Each row has a name. Each piece below is followed by the name of the row it came from, unless a question asks for something else. Each question is about the rows just above it.

[149 147 155 153 170 105 121 139 175 142  61 131 108 134 122 140 148  78
 135 145 185 124 107  89 125 140  83 111 142 151 102 147 103 126  56 115
  64 161 141 116 177 153  94 142 128] -> F
[137 110 126 147 111 168 126 193 150 169  93 113  88 151  63 120 109  99
 132 148 184 146 131 150  98 123 157 146 151 138  96  79 174  81 137 128
 135 133 137  91 134 124 142 159 180] -> H
[108 167 114 111  83 195 191 145 146  87 142 142 118  88 100  84 124 141
 131 132  99 182 134 159 145  93 166 119 116 131 151  96 141 128 128 137
 144  83  69 147 157 111 176 110 134] -> S
[126  56 115  64 161 141 116 179 153  94 177 100 125 160 117 128  94 152
 121 112 121 114 151 168 103 131 176 164 132 115 116  93 185  98 178 142
 192 125 153 113  69 110 142 145 154] -> R
[118 157 113 130  97 176 185 113 137  71 151 154 162  76 125 112 148 159
 119 154  74 167 135 133 153  97 102  81 107  95 168 145  82 148 161 125
 139 107  66 126 146 112 157 105 112] -> A
[106 112 150 160  75 128  95  61  70 157 156 165 115 151 136  91 132 149
 164 135 108 103 137 106 129 123 149 124  89  98 132  94 134 135 146 131
 156 133 139 118 131 210 182 127  75] -> W
[ 94 153 177 116 141 161  64 115  56 126] is which row, read backwards? | F
The row with [108 167 114 111  83 195 191 145 146  87 142 142 118  88 100  84 124 141
 131 132  99 182 134 159 145  93 166 119 116 131 151  96 141 128 128 137
 144  83  69 147 157 111 176 110 134] is | S

[115 132 120 137 144 133 139 130 147 129 138 146 138 123 145 111 135 138
 126 133 138 121 117 146 123 153 122 172 134 123 124 110 134 146 110 125
  91 131 119] -> T
[123 104 139 129 137 124  90 123 121 145 110 124 118 124 126 119 124 132
 123 135 179 152 148 149  95 131 143 102 110 115 127 129 122 155 135 165
 143 128 165] -> L
[ 84 132 145 165 132 145 134 132 133 145 157 156 105 112 140 106 140 135
 116 127 166 130 143 137  91 158 108 157 138 149 131 128 128 149 108 133
  81 142 135] -> D
[125  98 135 121 147 119  78 123 122 144 103 119 131 132 122 116 118 131
 121 139 175 155 145 158  92 131 151 104 109  98 122 123 115 167 135 166
 148 128 169] -> K
[163 105  97 103 162 116 119 117 159 122  88 133 151 115 172 109 142 157
 144 151 189 139 108 184 143 153 152 160 103  93 120  86 158 153 135 143
 165 165 128] -> Y
Which row holds this, read backwards? [139 189 151 144 157] | Y
Which row holds this, read backwards? [165 128 143 165 135] | L

[138  82 117 191] -> bida
[111  88 110 196] -> zuti
[114  86 110 196] -> Fepi
[142  81 119 190] -> kinu
[121  84 112 195] -> Sem
[132  82 115 193] -> Fut
[118  85 111 195] -> zunat
[128  83 114 194] -> buvuf
[125 114  83 195] -> muven
[ 88 111 116 192] -> Rasib
Which row holds [194 114  83] read backwards? | buvuf
Which row holds this, read backwards? [115  82] | Fut
Where do [111  88 110 196] appear? | zuti
find: [125 114  83 195] | muven
Which row holds [128  83 114 194]? | buvuf
[ 82 132] is which row, read backwards? | Fut
Which row holds this, read backwards? [117  82 138] | bida

[116 154 148 136 136 209 143] : guz
[105 113 154 148 136  78  61] : vikig
[136 136 210 148 136 156 143] : Fosi
Which row holds this, read backwards? [136 148 210 136] | Fosi
[209 136 136] is which row, read backwards? | guz
find: [116 154 148 136 136 209 143] | guz

[119 116 161  96 155 115 172 143 121 135 118 128 136 106  98 111 151  82
 137] = bolig
[135 105 196 130 101 153 124 119 169 173 131 112 132 134  95 135 148 143
 103] = piv
[132 104 184 132 121 135 115 136 172 155 143 128 118 114  83 154 175 178
  97] = Nad
[144  97 160 123 115 118 156 119  93 129 160 161 106 105 132 135 146 132
  98] = mub
[118 128 143 155 172 136 115 135 121] is which row, read backwards? | Nad
[156 118] is which row, read backwards? | mub

[154 162 105 167  98 105 119  60 141  76]  Kot
[162  67  98 167  60 105 119 154 111  72]  kufa
[154 162 105 167  98 119  67  60 141  76]  Bibip
Which row holds this, read backwards? [ 60  67 119  98 167 105 162 154] | Bibip
Which row holds [ 67 119  98 167 105] read backwards? | Bibip
[141  60 119 105] is which row, read backwards? | Kot
find: [162  67  98 167  60 105 119 154 111  72] | kufa
[154 119 105] is which row, read backwards? | kufa
[141  60  67 119  98 167 105 162 154] is which row, read backwards? | Bibip

[138 126 129 118 128 158 115 114 123 117 148 119] : Lavog
[133 156 126 116 133 139 134 127 117 123 146 124] : Ful
[133 127 117 128 133 155 126 116 133 139 134 127] : Tumip
Which row holds this, read backwards? [127 134 139 133 116 126 155 133] | Tumip
find: [138 126 129 118 128 158 115 114 123 117 148 119] | Lavog
Which row holds [117 123 114 115 158 128] read backwards? | Lavog
Which row holds this, read backwards? [123 114 115 158 128 118] | Lavog

[107 136 172 167 143 115 163 152  90 152 146 103 100 105 108 123 113 119
  58 118 143  80  94 133 130 129  94 137 127 127 117 123  91  80 144 116
 106 129 173 132  99 104 113 154 151  96 173 112 133 108 127 147 127 113
 137 167] = Ler
[167 136 143 115 172 107 163 152  90 152 146 103 100 105 108 123 113 119
  85 118 143  80  94 133 130 129  94 137 127 123 127 117  91  80 144 116
 106 129 173 132  99 104 113 154 151  96 173 112 133 108 127 147 127 113
 137 167] = nozan
[128 134 155 169 104  94 143 159  83 157 145  60 111 124 136 147 118 147
 101 124 165 104  89 136 124 134 136 114 141 134 127  98  98  89 129 131
 168 132 189 105 116 107 121 157 133 113 179 119 102  90  86 131 130  83
 163 130] = peli
Which row holds this, read backwards? [118  85 119 113 123 108] | nozan
Which row holds [167 172 136] read backwards? | Ler
Which row holds this, read backwards? [117 127 123 127 137  94] | nozan
Which row holds this, read backwards? [163 115 143 167 172 136 107] | Ler
[132 168 131 129  89  98  98 127] is which row, read backwards? | peli
[123 117 127] is which row, read backwards? | Ler

[163  98  96 114 145  89 122 123 126 131 129 143 106  94 112 104 109  73
 123 151  79 129  62 126 148 142 146 140 159  80 123  81 105  76] : bas
[207 132 129 122 153 140 100 109 120 164 150 121 131  88 113  96  88 114
 176 131  65 103 104 112 108 123 165 159 143  90 148  66  72  92] : Vaku
[103 114 125 140 132 119 150 198 104  70 106 107 105 132 130 106 168  97
  69 160 138  77  74 183 183 119 109 114 161 123  88 101 157  92] : veme
[163 100  96 114 145  89 122 123 126  88 129 143 106  94 112 104 109  73
 123 151  79 129  62 126 148 136 146 140 159  80 123  81 153  76] : zevu
Which row holds this, read backwards? [106  70 104] | veme
Which row holds this, read backwards? [157 101  88] | veme
[109 119 183 183  74] is which row, read backwards? | veme

[ 94 123  97 124  97 102 170 137] -> Dabi
[125 127 162 132 104 117 124 139] -> rir
[114 127 111 126 129 119 140 129] -> sugi
[159 116 156 130 140 133 111 122] -> nud
[117 104 124 125 162 132 127 127] -> zar
[125  80  94 176 134 158 108 134] -> vep
[117 104 124 125  80  94 176 137] -> galez
[122 111 133 140 130 156 116] is which row, read backwards? | nud
[137 176  94  80 125] is which row, read backwards? | galez
Which row holds this, read backwards? [127 132 162 125 124 104 117] | zar
Which row holds this, read backwards? [130 156] | nud

[159 159 137 151  63] = Rur
[182 151 137 159  63] = rof
[151 182 137 159  63] = Kega
[137 151 182] is which row, read backwards? | rof
Which row holds [182 151 137 159  63]? | rof
Which row holds [151 137 159 159] read backwards? | Rur
[ 63 151] is which row, read backwards? | Rur
[ 63 159 137 182] is which row, read backwards? | Kega
Which row holds this, read backwards? [159 137 151 182] | rof

[124 130 138 133]  satup
[133 113  97  95]  mugul
[124 130 132  94]  madip
[120 116 161 143]  Lezem
[120 116 130 108]  sobu
[167 139  95  97]  didit
[183  74 122  59]  Zude
[148 116  98  50]  Ped
find: [167 139  95  97] | didit
Which row holds this, read backwards? [133 138 130] | satup
find: [120 116 161 143] | Lezem
Which row holds this, read backwards? [ 94 132 130] | madip

[ 98 126 138 106 151  66  84 133 104 146]  luto
[138 138 144 129 140  48  99 119  92 120]  zes
[104 143 133 124 170 101 103 136 115 135]  nen
[ 69  84 133 130 151 102  99 126 113 140]  kesad
[128 158 143 127 151  66  84 101 116 140]  vak
[127 146 137 116 134  97 126 127  95 147]  dap
[151 127 143 158] is which row, read backwards? | vak
Which row holds [146 127] read backwards? | dap
[133  84  66] is which row, read backwards? | luto
Which row holds this, read backwards? [135 115 136 103 101 170] | nen
find: [ 98 126 138 106 151  66  84 133 104 146] | luto
Which row holds this, read backwards? [137 146 127] | dap
[119  99  48 140] is which row, read backwards? | zes

[165 111 101 115 135 134 113 142 117  97  95 187 118 122 142] : Feket
[139  91 113 158 156 114 150  96 141  97  95 134 149 134 120] : vafu
[ 87 180 153  97 107 132 124 135 121 134 146  88 123 133 122] : zoza
[ 85 170 161 120 113 131 136 113 127 111 126  80 131 136 119] : difud
[132 145 130 100 111 146 108 169 114 174 170 131 102 118 146] : Gire
[117  99 121 163 146 104 156  99 151  95  90 123 156 140 117] : keda
[103 164 147 102 106 144 113 158 116 159 162 111 110 124 133] : rumuf
find: [139  91 113 158 156 114 150  96 141  97  95 134 149 134 120] | vafu
Which row holds this, read backwards? [111 162] | rumuf

[111 161 154 159 156] -> lifef
[154 161 159 111 170] -> sar
[160 156 116 166 115] -> gazo
Which row holds [156 159] read backwards? | lifef
Which row holds this, read backwards? [159 154 161 111] | lifef
[115 166 116] is which row, read backwards? | gazo
Which row holds [156 160] read backwards? | gazo
[111 159 161 154] is which row, read backwards? | sar
[159 154 161] is which row, read backwards? | lifef

[152 130  99 117 164 169 164  91 202 114 147 147 108 105 140 135 129 159
 114 125 110 143  92 127 145  86 146 109 168 108 126 124 142 111]  govi
[100 126 138 135  99 104  99  91 105 154 110 102 104 105 124 139 123  73
 164 124 109 114 178 146 112 178 106 133  96 104 112 137 118 139]  pefi
[ 88 120 117 122 105 119 105  91 132 134 135 121  99 105 127 158 130  80
 130 121 105 123 183 142 119 176 107 153  96  99 110 139 127 168]  Matir
[159 162 163 166 121  78 121  91  94 139 117 101 147 105 133 116  99 120
 142 142 151 126 103 125 111 141 117  95 110 147 157 107 112  86]  sefav
[170 162 158 153 127  90 127  91  95 126 132 114 156 105 137 114 103 135
 141 150 156 137  94 112 117 110 130  96 123 156 169 106 113  86]  Zevet
[142 124 156 135 154 133 154  91 100 140  86 118 160 105 103 100 135 157
 140 113 156  76  95 143 125  99 130  98 156 160 133 138 138  91]  Nifu
[155 161 160 167 136  93 136  91 107 155  94  96 119 105 129 114  99 117
 132 129 133 106 101 145 109 152 111  90 114 169 156 113 121  83]  sodi
[161 160 167 136  93 136  91 107 155  93  96 119 162 105 127 103 138 187
 132 130 157 130  90 112 142  81 164 118 180 162 145 124 137 102]  fel
find: [170 162 158 153 127  90 127  91  95 126 132 114 156 105 137 114 103 135
 141 150 156 137  94 112 117 110 130  96 123 156 169 106 113  86] | Zevet
Which row holds [119  96  94 155 107  91 136  93 136 167 160 161] read backwards? | sodi
Which row holds this, read backwards? [124 164  73 123 139 124 105 104 102 110] | pefi
[108 168 109 146  86 145 127] is which row, read backwards? | govi
Which row holds this, read backwards? [160 118  86] | Nifu
Which row holds [135 140 105 108 147] read backwards? | govi

[118 121 165 142 102]  Sutak
[123 165 145 107 135]  bamik
[138 136 145 107 135]  tok
[118 121 165 130 102]  Sibo
Which row holds this, read backwards? [145 165 123] | bamik
[130 165 121] is which row, read backwards? | Sibo
The row with [118 121 165 130 102] is | Sibo
Where do [138 136 145 107 135] appear? | tok
find: [123 165 145 107 135] | bamik

[156 150 102 153 130 133 152 110 127 121 162 157  86 105 130 115 156  70
 175 141 156 150 102 153 130 133 152 110 128 121 129 137] = sut
[101  95 117 130 121 127 128 150 120  90 162 157  86 105 130 115 156  70
 167 141 156 150 102 153 116 111 146 117 126 127 117 108] = tuvi
[127 121 127 130 121 127 128 150 120  90 162 157  86 105 130 115 156  70
 167 141 156 150 102 153 130 133 152 110 128 121 129 117] = sim
find: [127 121 127 130 121 127 128 150 120  90 162 157  86 105 130 115 156  70
 167 141 156 150 102 153 130 133 152 110 128 121 129 117] | sim
[101  95 117 130 121 127 128 150 120  90 162 157  86 105 130 115 156  70
 167 141 156 150 102 153 116 111 146 117 126 127 117 108] is in which row? | tuvi
Which row holds this, read backwards? [127 110 152 133 130] | sut

[197 115  96 111 149 124 189] -> Godug
[121 137 174 135 123 109  51] -> gora
[166 177 149 120 137 147 145] -> vabaz
[121 160 159 135 129 155  95] -> Nel
Which row holds this, read backwards? [109 123 135 174 137 121] | gora
[137 120] is which row, read backwards? | vabaz

[174  76 204 180 146 134  73  67 191 194 187 122 186 142 184 150 138 179
 167 156  86 106 151 189  63 126  84  56 128 168 135 100 186 144] : lovom
[ 60 187 109 203 182 145 175 187  52 131 129 146 172  49 136 162  51 106
 144  56 102  56 168  66 158 192 158  49  66 146 124  67  58  90] : mak
[173  68  72 101 135 120  72  49 117  67  55  98 162 128 156 179 140 204
 102  78 193  60 187 112 203 182 145 175 187  52 131  77 205  66] : susuk
[202  48 125  62 208 200 154  49 201 110 155  81  86  68 173  68  73 101
 135 120 188  73 100 119 185 144 109 121  55  90 104 114  60 134] : tove
[131  52 187 175 145 182 203 112 187  60] is which row, read backwards? | susuk
Which row holds this, read backwards? [120 135 101  73  68 173] | tove
[172 146 129 131  52 187 175] is which row, read backwards? | mak
[109 187  60] is which row, read backwards? | mak
Which row holds this, read backwards? [156 167 179] | lovom

[107 194 186 137 134 139]  kerab
[132  87  73 137  61  95]  vuv
[ 87 132  73 199 148 160]  Vapi
Which row holds this, read backwards? [ 73 132] | Vapi
Which row holds this, read backwards? [199  73 132  87] | Vapi
Which row holds [ 73  87 132] read backwards? | vuv

[127 134 173 199  87] : gilan
[127 142 169 188  69] : Lepoz
[126 141 169 188  70] : Zop
[127 134 173 187  70] : buz
Which row holds [199 173] read backwards? | gilan
find: [127 134 173 199  87] | gilan

[146 169 197 109  94  51 129  80 191 147 150 113 139 100  76  97  64 204
 150]  Kob
[133  77 181  68 176 148 103 183  94 162  61 172 178 147 204 150 190 164
 122]  nurur
[ 98  97  56 153  87  62 169  80 150 113  97  64 100 204 147 150 191  76
 139]  relu
[192  53  47 206 149 117 155 144  73  65  58 206  88 182  86 185 177 195
  65]  zasi
Which row holds this, read backwards? [ 64  97  76 100 139 113 150 147 191  80 129] | Kob
[150 147 204] is which row, read backwards? | relu
[122 164] is which row, read backwards? | nurur
[139  76 191 150 147 204 100  64  97 113 150  80] is which row, read backwards? | relu
Which row holds [185  86 182  88] read backwards? | zasi

[126 179 104 165 121 109]  tiri
[142  50 164  76 138 106]  rim
[120 116 123 121  97 117]  dogep
[140  79 135  79 112 121]  rekid
[129 106 138 131 106 138]  voma
[122  99 138 127 107 139]  vene
[113 153 119 177 139 139]  fezoz
[122  99 138 127 107  96]  tebal
[126 179 104 180 121 109]  riti
[140  79 135  79 125 140]  Pobet
[104 166 135 132  91 125]  gud
Which row holds [165 104] read backwards? | tiri
find: [129 106 138 131 106 138] | voma
Which row holds [138  76 164  50 142] read backwards? | rim
Which row holds [121 123 116 120] read backwards? | dogep
Which row holds this, read backwards? [119 153 113] | fezoz

